In the data rows, the value 128 means zero.
Here are some rows, each followed by its group. Rows of different groups can look alike.
[106, 121, 130, 157, 108, 162, 128, 109, 145, 100, 141, 115, 115, 129, 107, 149, 134, 94, 122, 128, 112, 165, 92, 129, 140, 173, 119, 96, 146, 149, 123, 107] sm
[129, 147, 164, 129, 131, 106, 159, 151, 130, 174, 111, 122, 159, 136, 147, 110, 82, 167, 123, 128, 150, 98, 131, 108, 152, 151, 139, 138, 97, 110, 138, 140] ll
[97, 144, 141, 134, 140, 97, 149, 150, 127, 138, 143, 135, 124, 166, 158, 132, 112, 113, 140, 129, 115, 130, 129, 150, 148, 148, 132, 146, 105, 115, 84, 139] tj
[129, 144, 131, 128, 123, 126, 131, 95, 151, 130, 102, 114, 114, 128, 132, 138, 133, 120, 128, 140, 104, 108, 121, 122, 125, 137, 115, 134, 131, 140, 133, 123] nr
[156, 121, 136, 112, 147, 122, 120, 133, 104, 155, 78, 136, 143, 86, 101, 117, 148, 186, 110, 151, 135, 94, 149, 116, 144, 116, 129, 127, 136, 142, 164, 133] tr
[148, 97, 99, 110, 139, 103, 124, 107, 139, 145, 117, 157, 119, 101, 122, 149, 147, 122, 120, 153, 126, 99, 122, 161, 111, 115, 108, 149, 138, 141, 148, 109] lb
[97, 75, 90, 138, 131, 121, 148, 128, 115, 159, 159, 141, 127, 131, 174, 140, 87, 157, 155, 148, 96, 127, 119, 118, 109, 149, 97, 140, 107, 142, 124, 170] tj
[108, 132, 129, 156, 120, 140, 120, 155, 120, 98, 164, 119, 113, 166, 126, 140, 123, 90, 117, 131, 177, 157, 122, 140, 175, 137, 144, 106, 87, 110, 90, 92] bg
[74, 91, 125, 142, 142, 108, 148, 179, 98, 129, 145, 140, 128, 143, 187, 107, 90, 133, 155, 115, 132, 105, 146, 139, 159, 137, 118, 112, 110, 155, 79, 142] tj
[116, 127, 155, 156, 124, 126, 135, 172, 109, 119, 158, 126, 130, 161, 154, 115, 106, 125, 124, 67, 136, 159, 151, 106, 148, 124, 157, 121, 114, 92, 112, 100] ll
[139, 153, 163, 111, 104, 145, 107, 128, 153, 110, 116, 108, 120, 124, 102, 138, 165, 106, 160, 81, 92, 163, 151, 67, 93, 86, 169, 129, 147, 94, 132, 148] lb
[150, 145, 134, 116, 151, 129, 104, 135, 144, 142, 87, 139, 147, 92, 116, 90, 133, 145, 98, 115, 111, 111, 137, 83, 90, 176, 109, 140, 176, 144, 144, 154] lb
[154, 103, 74, 108, 146, 107, 111, 141, 111, 132, 137, 159, 122, 121, 112, 137, 161, 143, 129, 152, 143, 125, 117, 166, 112, 96, 134, 152, 133, 127, 159, 113] lb
[99, 123, 134, 131, 155, 136, 149, 176, 116, 95, 163, 149, 137, 164, 175, 144, 94, 121, 143, 129, 144, 120, 140, 157, 127, 126, 120, 120, 125, 117, 68, 147] tj
[109, 133, 156, 137, 138, 106, 138, 143, 122, 130, 154, 143, 121, 148, 179, 147, 81, 117, 123, 144, 115, 133, 132, 152, 145, 134, 120, 120, 107, 132, 90, 154] tj
[140, 81, 97, 137, 120, 135, 132, 117, 126, 108, 137, 146, 131, 108, 117, 133, 132, 142, 110, 139, 120, 128, 97, 150, 124, 150, 99, 114, 136, 158, 151, 126] bm
[146, 157, 122, 114, 129, 127, 116, 112, 170, 146, 119, 110, 127, 132, 139, 132, 134, 120, 144, 143, 101, 120, 122, 122, 120, 141, 115, 152, 148, 108, 134, 166] lb
[86, 87, 76, 148, 139, 122, 137, 184, 115, 119, 112, 118, 124, 123, 140, 79, 136, 150, 176, 81, 123, 135, 154, 71, 135, 128, 120, 117, 163, 157, 128, 123] sr
[77, 132, 117, 132, 140, 89, 121, 156, 140, 123, 135, 130, 100, 146, 168, 137, 127, 75, 159, 99, 125, 141, 143, 136, 125, 134, 125, 119, 127, 152, 59, 140] tj
[101, 126, 164, 126, 134, 126, 140, 147, 123, 113, 143, 128, 117, 150, 181, 129, 93, 115, 125, 116, 111, 129, 142, 117, 133, 134, 133, 118, 91, 129, 94, 151] tj
[143, 127, 111, 91, 155, 89, 93, 150, 116, 154, 76, 153, 120, 103, 111, 83, 165, 149, 132, 107, 173, 100, 190, 99, 122, 97, 140, 138, 117, 104, 127, 107] tr
[134, 134, 153, 132, 138, 109, 142, 140, 125, 161, 125, 123, 140, 166, 145, 96, 97, 154, 122, 111, 136, 117, 152, 99, 147, 120, 135, 142, 105, 95, 125, 129] ll
[106, 138, 111, 151, 121, 138, 122, 138, 110, 89, 159, 122, 106, 170, 121, 124, 118, 104, 111, 117, 165, 177, 111, 145, 165, 151, 152, 123, 98, 96, 103, 75] bg
[148, 76, 87, 117, 125, 122, 139, 87, 131, 128, 147, 157, 121, 97, 124, 140, 142, 142, 113, 145, 118, 95, 114, 196, 100, 98, 94, 139, 118, 136, 147, 135] lb
[159, 147, 144, 91, 143, 163, 121, 127, 120, 108, 114, 129, 171, 104, 120, 122, 148, 139, 133, 176, 122, 118, 116, 145, 84, 103, 133, 132, 169, 139, 141, 144] sr
[113, 130, 140, 145, 122, 124, 143, 142, 114, 143, 138, 122, 139, 152, 137, 133, 112, 127, 139, 105, 137, 137, 127, 119, 169, 114, 148, 111, 108, 114, 114, 106] ll
[125, 115, 120, 145, 119, 121, 132, 101, 131, 125, 148, 142, 138, 125, 111, 157, 145, 115, 103, 121, 144, 152, 112, 149, 131, 138, 108, 118, 140, 151, 151, 113] bm
[107, 148, 109, 158, 127, 100, 118, 162, 101, 103, 150, 123, 106, 149, 111, 130, 130, 94, 124, 131, 164, 151, 122, 136, 160, 109, 153, 107, 86, 135, 114, 102] bg
[89, 74, 93, 171, 125, 105, 181, 189, 124, 132, 123, 115, 105, 136, 161, 86, 107, 153, 180, 75, 136, 108, 166, 63, 145, 137, 126, 112, 124, 168, 129, 117] sr
[127, 147, 173, 115, 130, 176, 143, 118, 129, 107, 83, 131, 152, 99, 109, 134, 124, 135, 126, 146, 113, 116, 105, 130, 94, 141, 112, 94, 169, 168, 137, 142] nr
[154, 153, 136, 96, 123, 146, 110, 99, 141, 140, 120, 117, 137, 106, 116, 164, 156, 120, 145, 161, 110, 114, 116, 144, 109, 104, 129, 152, 159, 119, 146, 156] sr
[82, 121, 145, 168, 96, 171, 151, 96, 144, 104, 139, 112, 107, 131, 115, 171, 135, 86, 105, 126, 105, 160, 95, 126, 141, 157, 105, 75, 139, 170, 130, 92] sm
[134, 87, 71, 139, 118, 125, 122, 110, 127, 138, 139, 132, 126, 114, 106, 120, 139, 131, 133, 142, 136, 135, 110, 133, 100, 135, 111, 130, 136, 151, 155, 123] bm
[99, 90, 111, 128, 139, 127, 153, 165, 119, 98, 149, 152, 114, 121, 181, 149, 119, 124, 151, 151, 106, 127, 116, 151, 122, 125, 94, 113, 130, 151, 91, 176] tj
[93, 126, 161, 158, 129, 146, 149, 138, 86, 95, 138, 135, 156, 115, 154, 132, 99, 129, 108, 98, 160, 138, 138, 105, 167, 124, 119, 73, 148, 157, 108, 99] ll
[129, 107, 94, 138, 119, 144, 142, 97, 140, 124, 126, 127, 123, 113, 115, 150, 126, 138, 121, 150, 126, 125, 97, 157, 113, 148, 95, 119, 128, 157, 157, 113] bm
[111, 140, 101, 143, 113, 87, 104, 133, 114, 99, 173, 125, 106, 157, 123, 121, 132, 86, 134, 119, 172, 159, 121, 148, 168, 133, 167, 119, 75, 97, 100, 100] bg
[143, 144, 107, 111, 157, 118, 124, 159, 111, 136, 101, 120, 141, 113, 124, 100, 117, 169, 132, 144, 132, 80, 162, 114, 126, 116, 125, 146, 120, 130, 134, 163] tr
[93, 111, 123, 167, 108, 154, 168, 147, 137, 98, 135, 127, 145, 131, 160, 139, 97, 112, 141, 145, 92, 148, 106, 90, 149, 187, 91, 86, 152, 159, 111, 147] sm
[139, 84, 79, 154, 113, 126, 127, 122, 112, 123, 150, 144, 131, 105, 103, 123, 148, 119, 117, 124, 140, 149, 113, 126, 125, 121, 103, 101, 143, 156, 155, 118] bm
[83, 84, 91, 128, 144, 81, 154, 174, 131, 136, 146, 155, 102, 139, 183, 132, 113, 114, 159, 124, 117, 107, 134, 154, 143, 109, 111, 139, 121, 137, 72, 169] tj
[95, 86, 124, 126, 141, 120, 145, 168, 138, 135, 153, 132, 117, 150, 189, 120, 102, 120, 157, 130, 122, 112, 133, 149, 125, 127, 111, 144, 110, 132, 84, 154] tj
[123, 110, 140, 122, 128, 101, 117, 127, 107, 167, 110, 140, 122, 120, 127, 111, 119, 157, 128, 142, 128, 98, 172, 106, 143, 106, 130, 135, 105, 118, 133, 120] tr
[106, 148, 156, 154, 111, 109, 159, 106, 114, 137, 151, 135, 146, 149, 150, 150, 80, 134, 114, 154, 152, 135, 112, 150, 189, 148, 130, 116, 88, 129, 113, 113] ll
[105, 129, 128, 152, 108, 130, 112, 120, 151, 105, 155, 134, 105, 124, 126, 140, 142, 74, 127, 103, 108, 165, 93, 132, 134, 145, 126, 103, 152, 172, 117, 104] sm
[95, 71, 107, 148, 137, 118, 167, 132, 114, 131, 125, 145, 134, 123, 164, 126, 96, 151, 158, 123, 108, 107, 122, 132, 123, 122, 101, 130, 121, 160, 123, 158] tj
[169, 126, 123, 115, 147, 69, 97, 129, 121, 201, 112, 144, 109, 121, 116, 117, 158, 148, 124, 137, 153, 102, 164, 141, 142, 90, 148, 161, 109, 103, 155, 110] tr
[138, 111, 111, 143, 126, 112, 110, 117, 127, 130, 155, 139, 118, 112, 136, 142, 151, 108, 123, 116, 151, 149, 112, 127, 116, 124, 119, 128, 138, 138, 146, 97] bm
[104, 84, 83, 131, 128, 84, 139, 137, 134, 159, 169, 152, 125, 146, 177, 130, 105, 117, 154, 118, 91, 128, 119, 150, 112, 137, 116, 146, 91, 134, 95, 168] tj
[115, 114, 104, 137, 118, 132, 129, 156, 122, 106, 135, 129, 110, 109, 100, 111, 145, 111, 160, 135, 148, 136, 136, 131, 118, 99, 143, 127, 143, 135, 129, 103] nr
[135, 73, 100, 149, 110, 129, 129, 132, 117, 120, 154, 133, 117, 137, 101, 137, 149, 121, 130, 121, 119, 148, 98, 135, 123, 113, 131, 117, 105, 147, 148, 100] sm
[154, 157, 140, 107, 141, 145, 129, 88, 155, 131, 113, 113, 120, 105, 119, 134, 130, 143, 117, 138, 91, 107, 124, 124, 90, 133, 103, 145, 175, 131, 161, 145] lb
[143, 153, 166, 119, 149, 107, 103, 148, 126, 166, 77, 112, 147, 136, 120, 99, 110, 153, 142, 112, 149, 91, 158, 86, 160, 155, 144, 157, 130, 102, 144, 120] ll
[128, 129, 119, 137, 119, 125, 110, 128, 137, 102, 124, 138, 104, 113, 91, 144, 164, 98, 114, 107, 152, 140, 105, 147, 133, 137, 134, 109, 125, 138, 139, 101] sm
[139, 110, 103, 149, 125, 122, 127, 125, 140, 134, 121, 133, 134, 105, 104, 161, 138, 119, 117, 130, 123, 122, 107, 142, 127, 146, 111, 117, 131, 133, 148, 121] bm
[76, 128, 131, 139, 123, 97, 131, 135, 154, 130, 117, 128, 99, 153, 152, 131, 114, 100, 137, 107, 101, 120, 121, 129, 144, 163, 135, 122, 104, 142, 80, 146] tj
[162, 149, 118, 109, 130, 139, 117, 112, 128, 117, 102, 125, 157, 127, 91, 144, 148, 136, 118, 156, 127, 122, 118, 141, 112, 116, 128, 136, 142, 109, 144, 153] sr
[109, 124, 156, 149, 126, 140, 144, 127, 105, 123, 145, 131, 143, 163, 153, 137, 101, 142, 125, 112, 149, 134, 127, 119, 172, 139, 127, 93, 94, 133, 118, 114] ll
[110, 65, 93, 133, 137, 115, 144, 151, 99, 142, 144, 140, 141, 123, 167, 121, 112, 157, 165, 118, 109, 112, 134, 109, 110, 121, 109, 138, 116, 142, 116, 161] tj
[134, 141, 128, 115, 124, 161, 136, 120, 108, 86, 142, 121, 147, 139, 109, 153, 137, 130, 125, 164, 148, 148, 115, 168, 127, 108, 143, 129, 120, 118, 124, 124] tj
[109, 139, 138, 150, 109, 156, 126, 137, 144, 90, 145, 114, 111, 130, 119, 150, 138, 99, 130, 112, 101, 156, 97, 127, 132, 164, 129, 104, 146, 163, 119, 110] sm
[142, 124, 143, 100, 148, 120, 117, 125, 105, 169, 96, 144, 121, 115, 111, 106, 151, 161, 114, 140, 162, 91, 168, 123, 137, 91, 139, 142, 113, 104, 154, 97] tr
[110, 144, 132, 138, 126, 127, 116, 129, 117, 104, 148, 124, 114, 152, 122, 115, 116, 114, 124, 141, 134, 152, 117, 144, 146, 137, 146, 106, 95, 128, 104, 103] bg
[159, 171, 148, 102, 116, 159, 110, 117, 154, 111, 109, 118, 119, 108, 117, 124, 133, 116, 116, 153, 96, 122, 113, 141, 106, 132, 140, 138, 143, 129, 139, 136] nr
[108, 146, 116, 165, 105, 121, 105, 103, 136, 109, 144, 127, 111, 127, 76, 114, 123, 102, 111, 96, 101, 161, 90, 116, 144, 187, 140, 87, 116, 153, 138, 95] sm
[106, 126, 144, 164, 91, 183, 143, 113, 125, 62, 163, 135, 129, 116, 123, 149, 117, 101, 99, 119, 88, 180, 98, 110, 130, 160, 122, 93, 153, 162, 126, 115] sm
[150, 137, 137, 112, 149, 98, 100, 121, 112, 163, 94, 145, 132, 123, 121, 118, 146, 158, 131, 142, 163, 110, 172, 129, 155, 94, 151, 149, 127, 105, 136, 108] tr
[81, 118, 159, 165, 105, 151, 163, 116, 146, 116, 156, 121, 126, 159, 150, 122, 73, 100, 138, 71, 74, 155, 110, 80, 140, 205, 104, 97, 154, 149, 99, 148] sm
[167, 176, 122, 97, 121, 152, 123, 113, 125, 95, 147, 122, 176, 128, 110, 149, 138, 133, 123, 178, 142, 146, 111, 166, 98, 109, 135, 157, 131, 89, 146, 137] sr
[124, 98, 96, 147, 102, 139, 127, 103, 119, 96, 157, 140, 130, 115, 97, 134, 140, 117, 108, 130, 129, 165, 107, 138, 105, 139, 106, 112, 118, 149, 158, 100] sm
[98, 125, 126, 131, 129, 116, 127, 150, 127, 121, 128, 130, 122, 148, 157, 126, 109, 108, 135, 122, 99, 143, 108, 120, 138, 164, 123, 117, 106, 150, 105, 162] tj
[160, 168, 167, 93, 119, 158, 127, 84, 160, 139, 119, 114, 153, 122, 139, 167, 120, 134, 122, 205, 98, 107, 105, 158, 81, 136, 121, 156, 127, 118, 139, 146] sr
[132, 168, 177, 95, 111, 153, 112, 97, 158, 131, 107, 106, 107, 121, 109, 140, 144, 102, 134, 96, 110, 131, 133, 111, 100, 100, 151, 141, 155, 114, 133, 130] lb
[101, 88, 80, 171, 118, 109, 155, 172, 128, 134, 116, 117, 122, 137, 142, 105, 110, 161, 154, 108, 98, 123, 154, 72, 141, 152, 116, 120, 154, 158, 122, 132] sr
[132, 110, 141, 126, 118, 153, 126, 96, 126, 113, 144, 117, 120, 118, 127, 116, 131, 129, 124, 125, 123, 143, 118, 130, 109, 109, 129, 122, 132, 153, 144, 116] nr
[171, 166, 106, 97, 131, 125, 104, 128, 136, 123, 127, 101, 157, 125, 111, 159, 139, 135, 130, 174, 148, 131, 112, 142, 108, 117, 137, 162, 110, 71, 136, 164] sr
[126, 125, 146, 127, 138, 101, 121, 157, 107, 125, 108, 133, 129, 133, 138, 101, 131, 152, 114, 96, 138, 119, 182, 114, 140, 100, 148, 126, 98, 98, 129, 119] tr
[118, 139, 153, 114, 122, 125, 135, 130, 155, 129, 95, 122, 131, 107, 135, 129, 149, 102, 145, 124, 88, 117, 133, 122, 128, 150, 110, 118, 176, 160, 119, 156] lb
[140, 119, 104, 138, 115, 141, 109, 104, 137, 116, 134, 136, 113, 122, 100, 138, 158, 101, 105, 131, 137, 169, 103, 121, 125, 141, 127, 124, 131, 136, 151, 84] sm
[141, 130, 125, 119, 122, 117, 124, 136, 100, 115, 144, 117, 145, 132, 116, 119, 137, 145, 148, 144, 157, 143, 131, 153, 110, 93, 160, 141, 115, 116, 138, 119] sr
[87, 125, 139, 162, 99, 165, 155, 123, 134, 106, 160, 134, 117, 122, 136, 148, 139, 72, 137, 108, 93, 160, 112, 129, 133, 137, 110, 82, 156, 160, 101, 103] sm
[108, 124, 172, 131, 138, 128, 152, 146, 119, 163, 125, 147, 146, 143, 160, 115, 82, 159, 117, 88, 115, 121, 167, 100, 169, 153, 121, 114, 120, 110, 113, 142] ll
[104, 112, 141, 163, 104, 165, 122, 124, 140, 94, 133, 123, 99, 134, 122, 143, 137, 84, 130, 112, 95, 169, 97, 118, 137, 129, 131, 84, 143, 162, 113, 99] sm
[103, 123, 132, 163, 106, 152, 139, 112, 133, 91, 151, 128, 120, 132, 107, 135, 106, 99, 116, 120, 87, 156, 91, 131, 120, 175, 110, 98, 126, 160, 120, 144] sm
[137, 155, 128, 119, 125, 120, 111, 114, 150, 146, 126, 110, 142, 119, 115, 137, 141, 115, 121, 106, 89, 131, 127, 113, 109, 146, 109, 133, 155, 131, 127, 154] lb
[109, 118, 173, 140, 124, 130, 155, 137, 112, 155, 132, 141, 146, 139, 169, 127, 91, 145, 124, 110, 138, 123, 175, 119, 156, 119, 122, 132, 132, 102, 98, 134] ll
[138, 143, 116, 123, 141, 105, 141, 166, 121, 164, 134, 111, 156, 162, 154, 98, 87, 168, 145, 120, 143, 117, 146, 88, 144, 131, 146, 152, 99, 85, 128, 149] ll
[161, 154, 137, 94, 136, 148, 128, 94, 162, 137, 95, 124, 151, 119, 96, 134, 142, 134, 120, 163, 116, 96, 113, 159, 93, 117, 123, 149, 150, 116, 132, 125] sr
[141, 119, 93, 99, 129, 130, 121, 159, 143, 119, 125, 130, 116, 109, 110, 104, 155, 135, 129, 113, 111, 123, 133, 114, 88, 112, 126, 149, 158, 131, 145, 154] lb
[138, 142, 166, 107, 114, 167, 127, 146, 137, 108, 107, 114, 118, 105, 109, 130, 159, 124, 125, 140, 97, 127, 142, 115, 84, 103, 142, 111, 161, 133, 123, 149] lb
Which 3 groups are nearest to each row below, nearest first, going by the distance to the centre of the group?
[102, 115, 129, 133, 140, 107, 142, 158, 113, 120, 165, 147, 110, 153, 163, 121, 98, 107, 144, 125, 122, 132, 146, 152, 139, 99, 139, 126, 103, 113, 71, 139] -> tj ll bg
[111, 137, 155, 130, 136, 101, 153, 160, 123, 159, 125, 109, 156, 146, 148, 90, 105, 156, 153, 114, 135, 116, 155, 73, 150, 135, 142, 144, 118, 100, 115, 150] -> ll tr tj
[109, 149, 145, 158, 126, 125, 116, 106, 112, 114, 142, 120, 130, 154, 126, 130, 108, 98, 108, 151, 163, 149, 109, 144, 165, 151, 153, 103, 87, 126, 102, 90] -> bg ll sm
Which 3 groups are nearest to each row below, nearest first, going by the distance to the group's nearest row?
[126, 92, 67, 134, 124, 114, 131, 124, 142, 151, 123, 137, 96, 122, 121, 135, 150, 119, 141, 140, 140, 119, 112, 170, 123, 126, 121, 151, 121, 128, 147, 99] -> lb bm sm
Which 2 groups are nearest to each row below, nearest first, going by the average distance to the group's rows?
[142, 126, 127, 97, 150, 85, 90, 126, 113, 180, 117, 149, 108, 119, 115, 93, 170, 143, 134, 102, 180, 107, 172, 123, 122, 63, 162, 164, 118, 90, 157, 82] -> tr lb
[110, 117, 119, 164, 113, 92, 164, 144, 168, 132, 163, 119, 129, 168, 150, 127, 99, 88, 149, 88, 113, 149, 119, 104, 152, 165, 122, 128, 99, 114, 99, 141] -> tj bg
Which 2 groups are nearest to each row below, nearest first, going by the distance to the centre of the group?
[150, 146, 126, 95, 121, 151, 145, 99, 142, 125, 109, 124, 133, 115, 100, 145, 137, 139, 123, 156, 126, 112, 109, 155, 94, 96, 109, 142, 136, 130, 155, 158] -> sr lb
Which 2 groups are nearest to each row below, nearest first, going by the distance to the group's nearest row?
[136, 122, 120, 103, 118, 150, 124, 142, 109, 92, 166, 123, 145, 133, 106, 140, 119, 145, 142, 146, 161, 143, 99, 135, 106, 113, 152, 139, 104, 108, 134, 145] -> sr tj
[142, 108, 104, 106, 131, 150, 130, 137, 152, 130, 109, 118, 143, 112, 116, 111, 152, 133, 148, 120, 110, 119, 139, 101, 91, 125, 115, 147, 173, 126, 143, 154] -> lb sr
[142, 122, 116, 141, 122, 92, 101, 99, 141, 131, 135, 119, 102, 139, 103, 138, 176, 74, 127, 103, 147, 151, 113, 134, 120, 116, 145, 147, 122, 123, 144, 89] -> bm sm
[124, 133, 140, 128, 131, 117, 142, 147, 108, 127, 124, 137, 152, 117, 156, 103, 93, 174, 121, 142, 144, 116, 178, 123, 137, 144, 122, 132, 140, 126, 132, 155] -> tr ll
[126, 86, 85, 140, 128, 121, 131, 141, 126, 123, 161, 140, 122, 121, 133, 134, 153, 99, 138, 108, 141, 147, 126, 148, 121, 100, 105, 122, 142, 142, 120, 109] -> bm sm
